k_307: [158 116 129 110 169 131 150 143]
k_942: [174 198 114 137  86 112 150 132]
k_927: [174 198 114 136  86 112 105 132]
k_154: [158  68 129 110 169 131 150 143]
k_840: [ 87  68 129 110 169 131 150 143]
k_312: [108 126 155 144 103 149  98 159]
tail: [114 136  86 112] => [105 132]
tail: [174 198 114 136  86] => [112 105 132]
tail: [155 144 103 149] => [ 98 159]

k_127: [106  91 187  92 186 120 105 117 119 180 180 119 103 168]
k_876: [106  91 187  93 186 118 105 117 119 150 180 119 102 168]
k_156: [106  91 187  93  87 119 105 117 119 180 180 119 103 168]
tail: [ 91 187  93  87 119] => [105 117 119 180 180 119 103 168]
tail: [119 105] => [117 119 180 180 119 103 168]
[106  91 187  93  87 119 105 117 119 180 180 119 103 168] => k_156
tail: [119 102] => [168]

k_128: [ 98 123 109 147 148 120 114 119 146 149 111 129 103]
k_542: [126 130 128 105 119 151 152 124 151 150 103 119  87]
k_144: [109  98 115 127  95 124 146 146 118 103 152 165 115]
k_16: [139 119 125 134 152  97 117 144 147 112 107 113 159]
k_714: [125 128 130  89 134  89 135 113 132 144 119 117 138]
k_66: [110 153 145 147 144 130  61 162 169 112 106 154 150]
k_450: [ 87 148  93 157 151 130  61 162 170 118 129 123 111]
k_600: [133 108 105 150 128 161 143 148 147 120 129 130 136]
k_251: [174 123 116 131  97 185 171 178 126 106 149 141 158]
tail: [112 106] => [154 150]
tail: [132 144 119] => [117 138]
tail: [130  61 162 170] => [118 129 123 111]
tail: [145 147 144 130] => [ 61 162 169 112 106 154 150]

k_852: [100 133 123 138 149 145 165 155 143 103 142 158 115 134 150 167 153  98
 129 165 170 141 154 140 141 128 107 123 133 116 165  97 151  79 120 134
 116 117 115 119 161 135 108 156 131 160 120 120 107 126 165 202 120 108
 125 153 124  55 161  95 133 153]
k_75: [100 133 123 138 149 145 165 155 143 103 142 158 115 134 150 167 153  98
 129 165 170 141 154 140 141 128 107 123 133 116 165  97 151  79 120 134
 116 117 115 119 161 135 108 156 131 160 120 120 107 126 165 202 120 108
 125 153 124  55 161 133 108 151]
k_654: [168 156 150 103  83 132 149 153 140 160  82 129 124 123 148 100 121 131
 116 129 106 160 141 124 152 137 133  96  98 158 168 202 133 135 132 131
 108 137 127 150  95 127 143  83 100 141 167 153 123 155 115 146 109  82
 118 136 111  71 119 137 101 167]
k_151: [168 156 150 103  83 132 149 153 140 160  82 129 124 123 148 100 121 131
 116 129 106 160 141 124 152 137 133  96  98 158 168 202 133 135 132 134
 117 138 117 134  97 100 135  71 123 137 153 135 132 142 124 161 106  99
 120 136  96  88 126 125 146 140]
k_918: [100 133 123 138 149 145 165 155 143 103 142 158 115 134 150 167 153  98
 129 165 170 141 154 140 141 128 107 123 133 116 165  97 151  79 120 134
 116 117 115 119 161 135 108 156 131 160 120 150 126  98 145 176 121 130
 119 126 100  54 164 116 120 131]
tail: [161 106  99] => [120 136  96  88 126 125 146 140]
[100 133 123 138 149 145 165 155 143 103 142 158 115 134 150 167 153  98
 129 165 170 141 154 140 141 128 107 123 133 116 165  97 151  79 120 134
 116 117 115 119 161 135 108 156 131 160 120 120 107 126 165 202 120 108
 125 153 124  55 161  95 133 153] => k_852

k_82: [135 120 146  87 178 129 119 125]
k_146: [134 120 145  87 178 121  87 141]
k_155: [154 146 146  58 179 129  82 137]
tail: [146  58 179] => [129  82 137]
tail: [145  87] => [178 121  87 141]
tail: [146  87 178] => [129 119 125]
tail: [178 129] => [119 125]
tail: [120 145] => [ 87 178 121  87 141]
tail: [179 129] => [ 82 137]
tail: [135 120] => [146  87 178 129 119 125]

k_768: [132 114 148 113 128]
k_934: [131 114 148 113 134]
k_344: [128 107 134 103 130]
k_848: [146 120 162 163 127]
k_26: [ 68 124 133 128 120]
k_43: [147 120 162 103 130]
tail: [146 120] => [162 163 127]
[147 120 162 103 130] => k_43
tail: [162 103] => [130]
tail: [147 120 162] => [103 130]
tail: [124 133] => [128 120]
tail: [131 114 148 113] => [134]

k_22: [ 67 132 147 101 165  78 186 133 140 148 178 140  61  62  60]
k_433: [ 67 132 147 101  59  78 200 140  92  65 178 140  61  62  60]
k_322: [130  96 112 151 136  78 187 140  92  65 178 175 132 143 138]
tail: [132 143] => [138]
tail: [140 148 178] => [140  61  62  60]
tail: [187 140] => [ 92  65 178 175 132 143 138]
tail: [136  78 187] => [140  92  65 178 175 132 143 138]
tail: [ 78 186] => [133 140 148 178 140  61  62  60]

k_638: [112 121  70 119 147  69 118 109 139 162 165 154  94 114 106 146 126 103
 119 127 130 149 115  80 152 152  94 137 135 122 144 118 122 113 155 116
 115 131 126 173 140 124 146 109 143 144]
k_981: [133 158 109 124 142 127 136 134 140 133 154 134 118 131 124 124 125 135
 125 125 125 135 114 106 129 143 114 137 134 122 142 117 140 129 130 122
 122 135 116 139 117 129 133 127 137 150]
k_412: [112 135  70 119 147  69 118 110 139 162 165 154  94 114 106 146 126 103
 119 132 129 149 115  80 146 152  94 122 137 138 140 118 122 113 155 116
 115 131 126 173 140 124 146 109 143 144]
k_568: [125 154  70 120 135 127 127 144 130 130 155 131 121 137 121 134 122 135
 128 117 133 133 121 119 125 136 109 127 125 126 142 119 130 120 131 128
 119 130 118 138 118 130 138 115 133 144]
k_549: [109 124  74 116 149  69 113 111 140 133 155 132 121 137 121 134 125 110
 126 126 125 148 121  79 148 145  96 119 134 139 143 115 124 107 144 122
 117 132 127 169 133 125 155 102 144 142]
tail: [133 154] => [134 118 131 124 124 125 135 125 125 125 135 114 106 129 143 114 137 134
 122 142 117 140 129 130 122 122 135 116 139 117 129 133 127 137 150]
tail: [113 111 140 133 155] => [132 121 137 121 134 125 110 126 126 125 148 121  79 148 145  96 119 134
 139 143 115 124 107 144 122 117 132 127 169 133 125 155 102 144 142]
tail: [109 139] => [162 165 154  94 114 106 146 126 103 119 127 130 149 115  80 152 152  94
 137 135 122 144 118 122 113 155 116 115 131 126 173 140 124 146 109 143
 144]
tail: [128 119 130] => [118 138 118 130 138 115 133 144]
tail: [131 121 137 121 134] => [122 135 128 117 133 133 121 119 125 136 109 127 125 126 142 119 130 120
 131 128 119 130 118 138 118 130 138 115 133 144]
tail: [129 149 115  80] => [146 152  94 122 137 138 140 118 122 113 155 116 115 131 126 173 140 124
 146 109 143 144]
tail: [137 134 122] => [142 117 140 129 130 122 122 135 116 139 117 129 133 127 137 150]

k_58: [153 136 158 118 129 137 104 113 114  99 149 121 132 143 142 150 124 102
 107 145 112 137 137 149 134 153 140 131 144 136 108 128 103 136 143 110
 135 139 129 113 127]
k_873: [125 107 143 165 129 116 106 139 154 143 136 116 178 153 109 173 115 121
 128 136 124 151 172 161 104 139 111 113 109 190 115 103 115 192 136 133
 139 106 136 122 148]
k_586: [142 146 126  90 133 142 121 100 109 106 123 130  88 104 144 103 131 107
 104 129 115 100  90 106 148 126 147 139 148 136 107 139 113  87 127 120
 116 147 111 114 100]
k_170: [127 113 123 142 148 124  86 105 165 158 107 115 151 109 103 146 109  88
  91 129 101 102 132 128 125 119 124 118 115 169 115  92  88 171 128 152
 115 110  99  91 108]
k_509: [134 111 153 143 118 120  92 126 126 109 142 110 159 109 103 146 110 105
 114 141 114 148 162 163 103 148 116 114 117 164  98 102 100 164 141 108
 139 112 131 111 141]
k_963: [138 139 114 110 158 140 107  91 151 152 104 129 109  86 128 111 123  91
  87 125 115  99  92  98 156 113 146 136 140 122 131 121  98 125 123 156
 106 137  92  96  87]
tail: [136 108] => [128 103 136 143 110 135 139 129 113 127]
tail: [164 141 108] => [139 112 131 111 141]
tail: [109 103 146 109] => [ 88  91 129 101 102 132 128 125 119 124 118 115 169 115  92  88 171 128
 152 115 110  99  91 108]
tail: [126  90] => [133 142 121 100 109 106 123 130  88 104 144 103 131 107 104 129 115 100
  90 106 148 126 147 139 148 136 107 139 113  87 127 120 116 147 111 114
 100]
tail: [115 100] => [ 90 106 148 126 147 139 148 136 107 139 113  87 127 120 116 147 111 114
 100]

k_755: [115 119 128  92]
k_782: [119 135 130 133]
k_562: [115 138  55  93]
k_380: [125 131 126 123]
k_891: [119 135 131 133]
k_267: [192 118 129 139]
k_818: [125 130 126 138]
k_680: [192 134 131 133]
tail: [135 131] => [133]
tail: [125 130] => [126 138]
tail: [118 129] => [139]
tail: [125 131 126] => [123]
tail: [119 135 131] => [133]
tail: [115 119 128] => [92]
tail: [119 135 130] => [133]

k_800: [188 147 180 159 113 184 170  74]
k_962: [149 100 154 145  91  87 114 106]
k_749: [ 98 144 157 143 113 185 165  75]
k_807: [188 200 100 145  92  87 166  75]
tail: [ 98 144] => [157 143 113 185 165  75]
tail: [185 165] => [75]
tail: [143 113] => [185 165  75]
tail: [113 184] => [170  74]
tail: [145  91] => [ 87 114 106]
tail: [145  91  87] => [114 106]

k_780: [134  85 142 132  82 102 147  80 127 140 138 141 145 133 136  88  87 134
 127]
k_832: [ 79 165  78  93 156 121 124 149  90 176  83 184 145 132 108 142 166 185
 112]
k_833: [ 95 122 111  89 112 108 169 110 149 128 163 120 113 117  85 118 122 117
 160]
k_300: [ 79 164  82  76 172 156 136 159 123 134 112 130 179 153  86 163 176 123
 151]
k_14: [118 154 106 123 118 128 135 159 123 134  82 181 116 118 136 104 133 186
  93]
k_539: [100 129 114  93 140 134 161 150 167  85 169  93 145 132 109 162 140  90
 175]
tail: [ 79 164] => [ 82  76 172 156 136 159 123 134 112 130 179 153  86 163 176 123 151]
tail: [136 159 123 134] => [112 130 179 153  86 163 176 123 151]
tail: [123 118] => [128 135 159 123 134  82 181 116 118 136 104 133 186  93]
tail: [145 132 108] => [142 166 185 112]

